In the data rows, 128 means zero.
Some points, one per row:
[ 99 143  69  99 121 110 149 156 122 152 131 109  81  80 148  56]
[136  70 137 122  93 106 142 123  91 127 147 132 128 126 106  82]
[181  47 170 151  74  83 127 131  85 103 164 138 124 113  94  51]
[ 74 180  44  96 124 127 152 150 115 182 142  89  87  81 167  56]
[113  75 129  86 113 118 185 103 114 118 108 150 129 158  86 129]
[119 159 180 149 156 151 131  94 172 144 110 132 157 170 132 238]
[184  33 158 141  67  91 122 141  78  81 165 151 121 110  80  57]
[156 122  94 147  98  99 111 174  93 142 132 117 105  85 135  64]
[ 63 119  99  56 145 140 220  88 129 134  79 149 136 185  96 180]
[ 78 152 116  68 171 164 171  97 152 148  83 143 146 196 126 214]
[135 118 153 125 158 150 135 110 140 104 102 141 157 164 104 189]
[137 146 120 154 131 140 120 130 140 137 146 120 113 110 143 140]
[168  50 194 141 113 113 119 117 114  88 141 161 156 160  57 116]
[115 172 156 142 170 173 101 109 159 125  92 128 164 175 148 249]
[174 187 133 200 114 131  34 167 139 150 173  92 116  80 191 107]
[160  57 204 140 103 118 129  85 118  82 146 165 183 154  71 155]
[103  59 110  81  99 112 187 104  97  97 127 145 134 137  83  90]
[134 152 177 160 143 147 108 101 168 117 113 137 160 183 118 226]
[156  40 186 133 100 116 141 121  91  63 123 160 163 162  59 137]
[187 116 130 177  99 106  76 157 109 128 169 109  99  74 156  49]
[145 135 149 155 133 136 117 121 128 135 153 130 146 126 125 150]
[112 194 128 135 145 153 116 121 158 164 126 112 137 132 159 182]
[141 169  99 129 133 130 118 150 130 132 137 107 106  75 158  96]
[ 68 195  85  82 163 152 168 100 161 153  96 117 143 172 150 226]
[117 106  72 105 109  91 149 151 112 139 147 122  73  81 138  34]
[136 184 131 173 153 136  84 152 143 153 155  93 124 101 181 133]
[118 125  96  95 118 121 147 151 108 141 132 124 104 121 122  83]
[119 191  87 129 152 145  89 159 144 174 128 103  92 106 173 105]
[133 197 119 157 148 149  63 165 152 164 151  97 101  88 198 114]
[173 124 186 172 130 138 101 119 153 120 128 129 139 128 131 157]
[130 200 106 164 142 134  74 154 144 186 144  84  94  82 211 107]
[124 147 163 135 168 163 116 112 160 126 109 144 150 179 113 202]
[160 131 153 155 113 123 113 142 116 107 141 128 133 115 127 110]
[154  47 183 140 104 118 162 104 116  79 145 160 152 153  69 146]
[114  80 111  99  98 109 162 145  74 105 121 139 131 138  90  91]
[127 151 116 139 137 138 106 128 122 142 132 124 121  91 149 116]
[173  23 203 132  98 106 163  99 114  64 115 182 175 178  39 153]
[115 199  86 130 168 145  99 137 172 166 104  99 114 109 191 161]
[117 191  61 120 133 132 121 170 122 185 101  89  87  87 172  98]
[ 96 143 116  89 146 149 152  99 132 129 113 125 143 175 110 178]
[181 146 177 185 147 134  60 130 161 120 122 129 167 125 147 191]
[175 118 110 153  97 110 104 155 108 113 154 127 106  72 132  71]
[ 86 138  96  89 143 127 167 120 117 152 104 126 121 127 109 123]
[151  73 175 124 117 118 153 108 116  96 111 154 155 164  76 144]
[177 165 155 171 136 126  71 149 144 135 135 114 144  93 163 142]
24 more points follow, each with its number after it:
[ 77 153  81  86 132 130 159 125 126 149 138 109 113 108 141  98] 0
[126  49 151  94 109 121 180 105 109  85  99 169 165 179  49 144] 1
[142 178 129 179 129 139  85 135 146 146 155 102 124  97 188 136] 2
[140  58 148  99 116 118 151 113 100  88 121 160 148 162  77 133] 3
[120 174 139 145 157 154 119 114 161 151 130 123 150 150 161 197] 4
[ 86 187  36 103 132 121 134 159 115 171 124  85  88  78 177  58] 5
[171  89 153 168  83 103 101 135 107 120 158 137 120  83 127  72] 6
[ 58 139 114  72 158 149 189  89 142 145  90 142 156 188 108 202] 7
[164  55 170 130  92 120 136 115  93  77 162 152 146 141  68  86] 8
[126 144 125 139 127 119 122 137 129 154 144 104 108 117 168 103] 9
[127 161  87 132 122 117 105 174 118 167 136 105  81  71 168  76] 10
[ 71 121  97  71 139 143 183 105 117 132  88 154 146 161  93 139] 11
[130 155 176 159 158 153 103  90 175 102 133 130 175 157 147 221] 12
[106  82 114  96 108 117 177 117 113 125 131 148 112 144  86  87] 13
[177  61 178 156  95 108 119 131 106  71 136 151 156 137  90 117] 14
[162 198 122 174 137 131  65 153 157 154 147  97 116  80 186 131] 15
[190 114 176 184 120 116  61 142 139 115 143 128 124 121 143 138] 16
[ 90 104 111  66 113 121 191 120  97 108  96 145 137 149  79 117] 17
[137 139 125 128 143 134 119 128 143 129 113 125 149 132 142 165] 18
[101 102  88  89 112 114 166 132  81 128 125 137 114 108  95  56] 19
[ 66 134  81  65 145 140 184 127 113 143 107 133 105 130 114 100] 20
[167  38 209 136 113 122 130 101 122  72 121 169 172 180  49 154] 21
[ 85 173  55 106 130 119 145 164 122 183 117  91  83  85 164  54] 22
[128 124 155 129 138 146 124 106 155 116 110 141 142 167 108 192] 23
Which two of these numbered points are nearest to each point below, ignoring the 3 directions in which the first points spread most? Their numbers follow each, nearest first.
[ 97 135  48  81 109 110 173 151  96 151 133 107  77  75 142  52] > 15 14
[ 94 138 122 102 150 150 155 102 135 131 101 143 147 154 108 172] > 19 11
[153 127 100 135 117 106 100 164  94 134 147 116  99  87 146  62] > 3 14
[ 61  86  81  39 118 122 228  91 116 126  89 143 107 166  89 117] > 23 6
[151 151 159 150 156 140  81 128 148 131 120 131 142 146 142 184] > 3 21
[ 51  91 103  36 127 137 229  74 112 122 100 157 154 179  69 149] > 0 7
[ 97 113 162 100 167 147 156  98 146 105 101 158 156 190  81 190] > 20 21
[167 120 141 150 128 116 101 121 137 120 143 130 138 123 120 133] > 15 18
[196 159 155 197 121 122  62 147 145 119 167 109 120  70 178 130] > 15 2
[ 98 130  99  92 137 134 142 127 120 139 109 127 124 143 112 109] > 21 1
[165  64 176 122 115 111 145 116 118  81 119 159 139 171  85 146] > 16 3
[124 199 131 168 150 141  65 153 158 154 142 106 123  95 205 141] > 7 0
[133  96 144 117 106 127 137 111 109 107 139 139 140 157  84 120] > 8 7
[ 90 119  60  68 102 102 176 155  89 134 107 118 105 104 114  51] > 17 1
[162 101 222 173 132 120 105 101 149 108 135 141 163 166 116 195] > 9 7
[136  50 148 110 105 114 163 107 112  94 114 165 156 162  65 112] > 1 21
[152  74 182 144 116 117 124 104 128  77 150 152 158 161  95 144] > 12 0
[105 174 114 117 149 154 126 131 143 154 130 106 126 141 146 153] > 8 7
[114 108 108  78 142 127 165 122 136 117  83 137 143 163 104 134] > 1 18
[ 84 177  92  94 148 141 161 128 136 167  98 106 111 134 143 143] > 22 10
[135  99 161 152 115 120 123 109 128 103 144 139 140 135 113 135] > 2 7
[187 101 173 195 108 110  78 142 123 127 173 116 119 101 153  96] > 9 4
[ 68 106  96  62 132 118 200  95 126 126  81 146 118 179  98 152] > 16 23
[177 112 168 165 109 120  90 140 125 113 157 135 124 113 124 109] > 23 13
[ 94 159  66  96 106 125 158 167  98 169 125 111  78  98 132  38] > 22 17
[ 99 135  85 101 121 125 140 153  97 148 120 121 113  89 118  68] > 19 11
[166 176 139 183 144 137  59 157 154 146 135 106 124  76 175 131] > 1 18
[178 130 163 197 113 121  70 156 141 144 177 120 114  91 146  86] > 13 4
[ 54 132 104  63 155 158 206  85 150 145  96 148 141 197  99 185] > 13 4
[136 139  84 133 113 119 117 159  95 145 159  98 100  85 144  53] > 8 5
[118 178 104 156 139 145 102 133 153 150 144 104 124  93 183 133] > 2 12
[163  86 131 148  73 111 108 166  81  99 181 128  87  64 110  20] > 8 20
[188  69 199 167 103 107 114 118 115  88 163 158 167 159  88 136] > 4 7
[174  55 169 150  87 107 131 127 102  61 143 155 148 123  82 108] > 14 15
[157 141 143 146 132 137  89 130 136 129 133 119 127 133 148 152] > 3 16
[110 124 100 105 111 113 157 141  96 117 134 123 107  91 125  76] > 17 14
[165 111 183 175 137 134  94 116 154 113 157 146 140 141 119 151] > 13 4
[181  78 212 169 111 121 113  96 140  93 139 159 153 150 102 169] > 6 13
[206 115 202 190 151 141  67 115 157  94 137 144 163 141 125 195] > 3 18
[ 70 163  64  76 132 134 173 124 127 157 120 115  90 130 128 100] > 13 23
[133 119 182 140 130 129 120 111 133 118  95 156 165 169 109 199] > 10 1
[133 157 155 142 148 148 113 114 148 139  99 119 142 167 139 198] > 16 10
[158  49 122 131  73  84 131 140  75  91 164 133 121 102  98  31] > 5 7
[162 152 185 194 156 138  72 115 155 128 135 117 145 145 172 200] > 9 4
[146  89 139 130  90 116 131 149  82  85 143 140 129 114 102  97] > 17 14
[186 122 169 178 117 119  89 154 127 110 133 125 134 107 123 138] > 10 1
[154 157 123 167 118 129  87 158 114 114 155 108 102  81 165  98] > 14 5
[136 183 131 138 169 148 112 112 185 153 112 123 141 145 154 204] > 15 23
[103  62 133  86 111 107 204  95  93 111 114 161 148 159  57 119] > 7 6
